500 stands for zero in the data rows.
Here are some points:
{569, 521, 543, 508, 532, 453, 553, 614, 536, 499, 377, 625, 480, 511, 492, 445}
{454, 463, 521, 503, 418, 479, 610, 558, 510, 552, 517, 470, 567, 642, 404, 428}
{410, 507, 578, 355, 554, 500, 452, 519, 620, 433, 525, 445, 556, 461, 661, 646}
{505, 481, 528, 629, 522, 251, 291, 656, 657, 462, 294, 499, 507, 490, 551, 667}
{480, 349, 361, 519, 480, 322, 666, 526, 474, 557, 629, 391, 513, 597, 341, 457}
{499, 481, 522, 457, 565, 532, 421, 491, 454, 486, 489, 356, 429, 622, 454, 489}
{363, 564, 509, 614, 445, 581, 362, 378, 478, 589, 478, 557, 506, 486, 335, 369}
{459, 521, 440, 488, 321, 454, 403, 508, 565, 410, 558, 521, 592, 566, 347, 386}
{414, 391, 493, 953, 578, 482, 303, 296, 279, 623, 502, 124, 199, 761, 222, 149}
{530, 503, 504, 421, 519, 518, 463, 714, 560, 401, 419, 635, 536, 518, 704, 677}
{580, 341, 458, 370, 232, 616, 811, 449, 589, 410, 750, 914, 625, 469, 458, 619}
{398, 601, 491, 447, 476, 838, 671, 114, 181, 565, 327, 543, 475, 678, 145, 166}
{564, 538, 516, 487, 412, 394, 528, 513, 609, 478, 607, 630, 565, 426, 533, 503}
{392, 432, 392, 718, 487, 561, 301, 398, 457, 414, 505, 507, 386, 548, 430, 241}
{529, 518, 432, 497, 379, 743, 705, 522, 317, 506, 475, 623, 399, 704, 609, 230}
{494, 488, 541, 533, 641, 481, 391, 537, 555, 451, 368, 353, 401, 572, 298, 401}
{618, 522, 475, 546, 460, 408, 642, 495, 633, 612, 659, 648, 576, 328, 706, 437}
{387, 698, 588, 356, 534, 600, 398, 354, 614, 416, 395, 650, 487, 253, 889, 623}
{413, 548, 555, 449, 474, 540, 335, 450, 476, 502, 494, 304, 420, 565, 532, 556}
{524, 579, 449, 225, 519, 595, 640, 663, 553, 467, 453, 533, 631, 360, 665, 615}
{624, 657, 519, 435, 472, 486, 439, 520, 462, 439, 507, 673, 473, 347, 636, 515}
{641, 577, 421, 312, 411, 624, 711, 584, 540, 515, 622, 546, 670, 484, 458, 539}
{467, 527, 399, 512, 420, 519, 661, 359, 487, 637, 706, 513, 534, 535, 362, 472}
{491, 437, 460, 706, 556, 266, 509, 522, 482, 658, 443, 504, 446, 446, 367, 521}
{444, 556, 485, 452, 618, 774, 468, 333, 180, 459, 456, 461, 442, 629, 355, 34}
{400, 340, 401, 528, 323, 351, 579, 494, 745, 313, 560, 744, 597, 570, 674, 520}
{630, 499, 334, 415, 545, 612, 702, 626, 516, 478, 523, 463, 518, 620, 473, 505}
{546, 420, 458, 233, 335, 420, 817, 388, 702, 556, 839, 608, 905, 457, 534, 603}
{658, 514, 521, 374, 375, 565, 557, 471, 477, 487, 510, 578, 466, 524, 577, 523}
{407, 453, 491, 742, 514, 420, 265, 469, 325, 495, 430, 312, 350, 667, 340, 427}
{500, 719, 502, 566, 614, 495, 412, 407, 439, 438, 451, 501, 438, 403, 646, 648}
{474, 496, 515, 522, 462, 542, 442, 425, 483, 477, 477, 504, 420, 497, 479, 426}
Then 10 other points, each followed by its number:
{542, 583, 481, 417, 461, 639, 345, 304, 504, 516, 675, 381, 575, 419, 651, 601} 0
{501, 517, 544, 474, 695, 542, 529, 397, 279, 629, 436, 309, 365, 449, 466, 387} 1
{499, 538, 431, 502, 475, 422, 509, 512, 581, 473, 563, 639, 598, 481, 528, 490} 2
{414, 489, 491, 511, 291, 323, 534, 500, 659, 391, 617, 626, 564, 567, 533, 552} 3
{332, 547, 537, 394, 449, 774, 471, 437, 595, 281, 567, 474, 536, 365, 714, 509} 4
{486, 501, 483, 618, 621, 347, 434, 627, 622, 601, 432, 512, 584, 394, 533, 591} 5
{484, 696, 584, 292, 651, 516, 450, 528, 634, 531, 559, 547, 613, 416, 667, 579} 6
{444, 438, 431, 473, 676, 602, 578, 437, 453, 590, 579, 267, 415, 452, 376, 567} 7
{462, 563, 544, 436, 543, 505, 527, 559, 539, 488, 491, 567, 582, 539, 606, 568} 8
{476, 565, 449, 438, 420, 537, 580, 392, 465, 493, 623, 525, 492, 581, 395, 442} 9
Which of these numbered points is nearest to each point below by angle, seen from the average point of the first points? Its number follows each.
{587, 635, 808, 305, 724, 313, 699, 999, 366, 385, 23, 982, 852, 532, 675, 572} > 8
{471, 486, 507, 536, 397, 501, 493, 501, 573, 418, 465, 523, 494, 616, 445, 476} > 3
{446, 481, 464, 530, 646, 552, 494, 396, 359, 625, 466, 335, 381, 528, 445, 413} > 1
{488, 492, 487, 561, 514, 473, 478, 482, 505, 501, 521, 427, 459, 471, 447, 517} > 7
{411, 297, 442, 793, 385, 197, 797, 553, 371, 551, 546, 642, 552, 556, 420, 291} > 3
{439, 525, 490, 471, 509, 495, 472, 406, 442, 450, 444, 471, 453, 488, 446, 473} > 1
Now 10 new points, numbered from 0 again:
{478, 539, 407, 439, 435, 587, 633, 396, 585, 557, 572, 529, 519, 420, 494, 541} 0
{583, 172, 468, 169, 523, 717, 503, 611, 484, 389, 378, 608, 590, 509, 521, 391} 1
{575, 586, 403, 457, 511, 556, 571, 405, 511, 824, 510, 480, 404, 515, 425, 468} 2
{613, 523, 558, 658, 457, 375, 377, 613, 648, 563, 424, 653, 499, 353, 553, 565} 3
{443, 469, 555, 605, 657, 586, 468, 441, 494, 448, 392, 491, 488, 510, 583, 548} 4
{431, 149, 449, 910, 150, 3, 805, 486, 332, 616, 581, 631, 620, 821, 0, 388} 5
{554, 455, 435, 538, 682, 668, 395, 662, 144, 506, 619, 280, 401, 669, 122, 599} 6
{476, 551, 502, 607, 554, 533, 404, 439, 418, 496, 482, 420, 402, 485, 511, 437} 7
{457, 434, 569, 261, 605, 576, 447, 545, 662, 412, 513, 388, 520, 543, 754, 622} 8
{531, 503, 399, 377, 660, 574, 588, 440, 591, 554, 451, 384, 467, 422, 384, 563} 9
Which of these numbered points is nearest to each point below by angle, seen from the average point of the first points? Its number follows each.
{584, 379, 467, 451, 418, 502, 645, 686, 555, 463, 613, 521, 575, 521, 524, 522} > 1
{643, 551, 458, 348, 502, 467, 524, 583, 583, 568, 590, 446, 606, 523, 413, 498} > 9
{619, 204, 600, 828, 697, 835, 95, 458, 239, 454, 564, 423, 203, 630, 115, 706} > 6
{513, 448, 489, 564, 444, 348, 515, 654, 644, 393, 560, 689, 679, 387, 513, 677} > 3
{520, 603, 499, 502, 443, 381, 643, 442, 541, 500, 501, 571, 578, 413, 635, 536} > 0
{497, 501, 516, 544, 476, 564, 532, 348, 486, 604, 519, 509, 447, 513, 487, 442} > 2
